Each path below is one point turned by a fixed rotation once a step. After each direction that follows a path, write how fast that rotation turns it, in degrees each step (0 if it stays still).
Each turn is a multiple of 5 degrees from 10 to 175, or 0.
Each row of a path follows its step; steps can be skipped.
Rotation 1:
step 0: [  4   2  32 -23   3 -25 -18  -1  -5 -25  -7   1   7   9  18  -3  -6 -25
   0  11   8   9   9  -8  -3 -11  -8   1   9   8  -9 -10]
step 1: [ 11  17  30  -3  15  12 -27 -10 -11  -9 -14  -4 -10 -15 -12   7   0  -7
   8  29   4  18  -1  -5   7  11 -12   3  -9   1  13  -7]
step 2: [ 31  10  17  -1   5 -21  -5 -19  -1   2 -10   5  12   7 -13  -1 -14 -13
 -17   1   0   5 -21 -21   4   5   3  -2  -2   3  11 -31]
step 3: [ 14  -1  24 -12  12   0   3 -25  -8 -21 -20   6  -3   8  17  -6  -1 -17
   7  16   9   1   3  -8 -16  -5  10  12 -17   5 -23 -15]
step 4: [-12  -4  14 -13  -7  -3 -23 -12 -19 -18  -7  -4   0  -8 -14   9  -3 -22
 -17  25   3   3  11 -23  -8   2 -13   5 -11   0  16 -16]
step 5: [ 19   5  26   0  -5 -27  -6 -20  -6  -2 -15   0  -3  -8  -5   2  -5   3
   5  26  22   8 -10 -15  16   2  -6  -1  22   9  -2 -17]
step 6: [ 22   8  10   2  19   6  -3 -32 -13 -24 -15  21   1   1 -11  -3  17 -21
   7   4   0  -9  -2  -1   8   6   3  -1 -10   2   5 -23]
step 7: [ 11   1   5 -15   2 -17 -11  -7  -8  -5  -1   3   9   3 -24   3  -8 -19
   1  14  16 -12   3 -31 -22 -12  -3  21 -13  -3  -7 -20]
step 8: [ -6   3  16  -9   9 -19 -20 -16 -13 -21  -4  -2 -12   8   2   0  10 -11
   1  25  16  20   8 -15  14 -18   4 -14   8   1 -16 -15]
step 9: [ 24   6  10  -4  14  -3 -20 -23 -15  -4  -6  -5  -4 -15 -22   0  12 -21
  -1  14  -1   3   0  -4  22   4 -15  22   1  15  12  -4]
step 10: [ 23   9  16   4   3 -18 -17  -9   7 -12  -8  21  13  10 -13 -16 -15 -20
  17   4  -6  -2 -13 -27   0  -9  -5   4   3  -1  -7 -18]
step 11: [  2  19  16 -12  19  -1  -3 -13  -9 -18 -13  -4 -12  18  -5  -1  10 -15
   5   8  17  16   9 -24   0  -4  -5   5 -32   3 -14  -7]
Directions:
[  1   1   2  -1   2 -13   3  -6  -3   7  -4  -3  -6   2   3  -7   1  -2
  -1  -5   6  -4   4   7   2  -2   1 -11  -7   7   2   6] -> 125
[  0  -4  -8  -4  -1   0   3   6  -6  -2  -3   3   3  11   0  -5  -1  -2
 -11   9   6   4   3   3  -5  -4   3   4  -6  -5  -5   4] -> 90
[ 7  0 -5  7 -2 -2 -1 -5  0  7 -3  1  0 -1  0 -1  4  2 -4  3 -2  6 -8  9
 12  1 10  8  3 -1  5 -5] -> 100
[ -2   8  -2 -10  -5   9   0  -8 -13   2   6   3  -6   4  -3   0   1  -3
   5  -2  -1   5  -4   3  -5   4   4   0   3   1   3   6] -> 140
[ -7  -5   2   3 -12   4  11  -8   0  -2  -8   2   0  -3   4   2  -3   3
  -4   4   5  -5  -2  -3  -2  10   0  -2  -2   1   3  -5] -> 35
[ -7  -3  -2   4   0   2  -6  -1   0  -7   2   8   3   4   0  -4  -1  -7
  -6  -2  -9   1  -1   0   3  -3   4 -17   2  -4   5  -5] -> 170
Rotation 2:
step 0: [-34  11 -13 -17  -1   9  17   6  15  -4  22   4 -15 -14   6 -12  -6  19
   7 -17  18 -12  13  -8  -7  18 -14  -2 -29   5  -1   1]
step 1: [-17   4 -11 -20  -1  -3 -24  -9 -21   8  11  -7  -7   7 -20   6 -15  21
  27 -10  11 -25  -2   1  22  12   0   6 -11  -2 -13 -20]
step 2: [-34  15 -16  -6   2  10   8  25 -10 -25   1  -4   8 -12   9  -2 -16   6
   2  17  31 -15  -1  -3   7  23  -9   2   0   1 -20  -2]
step 3: [-12  -1 -27 -25  -1  -9  20 -13  -6   0  18   5  -5  -7 -22  -2   2   2
   9  -8  12   6 -16   4  11  34 -13   2 -23  -8  -7 -22]
step 4: [-36   7 -22 -13  -3  13  -5   6   3  21  11 -28   7   4  -6  10 -30   9
   5   0  17   4   9  -5   0  13  -6  24  -6   3 -17   2]
step 5: [-20   2 -13  -6  39  16   3   5  -9  -3   7  -3  -5  -1 -12 -19  -1   3
  10  -6  14 -21 -11  18  14  38   4   4  -8 -14  -8   1]
step 6: [-15 -17 -31 -13  -6   2  -2   0  21  -6  18   1  21 -19  -5   6 -18  15
   7   9  10 -21  -2 -15  -4  23   3  18 -15 -11  -2 -17]
step 7: [-23  -2 -25   0   4  21  -9  14 -12  15   6  -9   2   4 -25   3   1  -5
   3 -15  30  -5 -12  12  -1  26  -9   3  12  12   2 -28]
step 8: [-23  10 -25  -4  22 -14  14  18  15   1  21   2  -3   7  -2   6  -7  12
 -18  -9   8 -30   6  -6  -2  28 -12  13 -14   1  -5   6]
step 9: [-21 -12   1 -17   4   2  -7  -8  -2   9  28  -7  -2 -16 -15 -17 -15   6
  22 -19  21 -24   9   6  -2  18   6   2 -13  13  10 -24]
step 10: [-28  18 -21  -5  -2  -1 -11   8  -7  -4   7 -10   8  15   4  14   9  23
   3   8  30 -34   2 -10   6  20   7   5  12  -6 -10 -15]
step 11: [-15  21 -11  -7   1 -11   3   5  -8 -18  17  13   5 -17  -9 -11 -15 -13
  -4  -9  22  -7   0   2  11  43 -17   3 -13  10   8 -16]
Directions:
[  4   1   4  -7   5  -1   4   2   0   8  -4   2  -2   0  -6   5  -2  -4
   2  -2  -5  -2   1   4  14   3   3  -8   4  -6   6 -10] -> 175
[  4   3   2   3  15   0  -2   4  -8  -6  -3   8   5   8  -2   5 -10  -2
  -3  -1   7   1   3  -2   2   0  -2   2  -1   2   0   6] -> 120
[ -4   6   2  -4  -4   2  -4   4  12  -5  -2  -4   7  -5   0   1  -8 -12
   1   4  -1  -2   8   7   1  -4  -5   0  -3   5   3   1] -> 160
[  8   4   1  -3   1  -3   0  -8   8  -3   1   9   2  -1   1  -5   1   7
  -2  -2  -7  -1  -3  -3   5   6 -12   7  -9  -1   6   0] -> 135
[ 2 -7  4  3  8 -4 -1 -2  4  6  6 -6  9  3  2  1  7 -5 -7  2  3 -5  3  1
 -5  8  2  6  5  3  9 -4] -> 25
[  1  -5  -4  -2   3  -3   9   2  -2 -10   4   4  -4  -4   9   1  -1 -11
   2  -4  -8  -2   2  -2  -3   7   7  -4  -6   0   1   2] -> 125
[ -5  -4   6   2   2   3 -15  -3  -2  -5  -5   4   2  -4   6  -1   2   3
   6   6   0  -7   1  -2   3   2   6  -2  -4 -10   2  -1] -> 85
Rotation 3:
step 0: [-21   6  16  10   9  -6  -3  14   0   4 -34  11  -5 -20  12  10  -2 -19
  -2  -2 -13   9   0  14  -6  18 -15 -10  24  16   7   2]
step 1: [  4 -18   3  -8   1  19  -7  -1   1   2  -2  19 -11  -7  12  11  -5 -27
 -33 -22  13  -5  12  21   5   1  16 -12   7  -3  13  -2]
step 2: [-11  15  15   5  20  21 -14  14  -9   1  -6   9   4 -13   4 -24  -3   3
 -20 -24  26  -7  -1 -11 -11   0   0   5  11 -12 -16  10]
step 3: [  0   4  15  18  22  -2 -11 -15  -4  12 -19   5 -38  -3  24 -10 -24  -4
  -2  -1  -7   3  15 -13 -16   2   6   5  -1   7   4   2]
step 4: [-20  -2  -3 -17  -1   8  -6  -1  -1  14   7  27 -12   9  17   8 -21  22
 -13 -18  -5  18   8  10 -15  -9  -4 -25  12   5  -4  -4]
step 5: [-10   2  24 -17  12   4   2   5  -4   5  20  19 -22  -9  -2 -25  10  -6
  -2  -5   6  -2   8 -14  12  -8 -12  -5  34  -3  12 -17]
step 6: [  0  -1  24 -22  -6  21   9  -7  -9  14 -30   9  -9   7  17 -14  -8   3
  -2  19  12  -9  23  -3  10 -18   1   6   2   2  -5  16]
step 7: [ -6  26 -10 -21   3  -7  -6   3  -2  -5 -23  15  -1  -3   7  -1 -12  -3
  15   2  21  25  25   6 -22  -8 -10   0   9 -12   9 -13]
step 8: [ -4  -6  11  -1   1  19 -11  -8 -23  -5 -10  22 -12 -12   5  10  15   3
   4   6 -23   9   7  14  -3   1  -7   8  29 -29  16  -5]
step 9: [ -5   7  -5  -8   4   1  -3  -1 -29 -13 -13   5   1  -7   9   4   1  -4
 -33  10  12  -7  24   3  20  10 -15 -18  21   7  -2  18]
step 10: [ -3  11   9   5  -8   6 -15 -12  -3 -16 -14  13  -1  15 -13 -20   1 -29
 -19  -1  13  19  17  -5 -17  -1  24   2  17   0   0   7]
step 11: [-12  17  19   6  14  15 -20  -5  -4  16 -10  19   9  -6  14   7 -14  -1
 -14  14  -7  22   1   7   3  25   5  14   4 -10 -20 -12]
Directions:
[ -1   2  -5  -5  -8  -4  -4 -11  -5  -3   0   3   5   3  -5  -3   4   2
   3   7  -4   4  13  -3   6   2  -3   2   2  -7  -5   0] -> 25
[  7   3   2  -3   7  -2   7   0   3  -2  -4   4   2   4  -8  -4  -2  -1
  -6   4   0  -8   1 -12  -7   0  -3   1  -2  -1   0  14] -> 100
[ 4 10 -4  3 10  1 -2  3  2  0 -2 -1  0  2  7 -3 -5  0 12  5 -5  6  2  5
 -6 -1  8  4 -5 -4 -8  2] -> 90
[  9  -5  -3   2  -1  -5   0  -6   1  -1   3  -2 -12   2   0  -2   2 -12
  -1   0  -3   1   2  -2   0  -7  10   4   2  -5  10  -3] -> 160
[-2  8 -5  1 -7  9 -1 -5  2 12 -1  0  4 -9 -1 -3  3 -3  0  6 10 -5  0 -7
 -4  1  8  3 -4  2  2 -4] -> 85
[ 5  4 -1 -6  5  9 -2 -3  4  2  1 -6  7  7  3 -3  4  4 -1 -8 -2  8 -6 -5
  4  8 -1  3  5 -5  9 -1] -> 120
